One turn moves each row of this set onto another row. After a few examples, where does it send each row asked below?
golu: [-23 -15 -17 -48   8  25 -10 -52  35  20  12  -4]
pugog: [-29 -20 -12 -51  -1   9   0 -34  27   1  21  -8]
sali: [-72   4 -22  32  12  17  22 -25  38  39 -16  -9]
Nesen: [-48  -9 -14  28  -4   1  23  -5   9  36 -28 -15]
Muro: [-21 -18 -14 -53  -2  18 -14 -23  23  28  15 -17]
fel: [-15 -10 -23  25 -28  33  16   6  36   6 -11 -13]
golav: [-32 -25 -10   9  37  32  25 -19  45 -17 -26 -35]
gonan: [-32  -8 -21  46   7  20  16 -24  20  -9  -9  -4]
keb: [-38 -14 -15  30  43  26   9 -29  21  27 -34 -28]
ritet: [-45  -2 -38 -56  14  30 -19 -13  32   0 -18 -18]
pelop: [-48   2 -26  45   5  32   2   0  31  22   3 -20]
dezos: [-47 -10 -16  -2   0  20  35 -26  43  47 -49 -15]
sile: [-40 -34 -21 -14 -37  21  22 -16  19  -2  21  -7]
Sabe: [-45 -37 -16 -35  -1  32   9 -24  20  58 -14 -33]
besu: [-32 -38 -22 -15  24  54   6 -58  38  -3   5 -18]
zuda: [-67  -9 -14  30  38  18  17  -9  32   7  -6 -32]
tup: [-52   2 -39 -55  -5  20  -9 -15  31   3 -18  -3]
Pobem: [-39   4 -44 -45  -2  35 -20 -19  35  -6 -10  -2]

pugog -> Muro
Sabe -> besu
Now find these:
dezos -> golav
zuda -> pelop
ritet -> Pobem
keb -> gonan

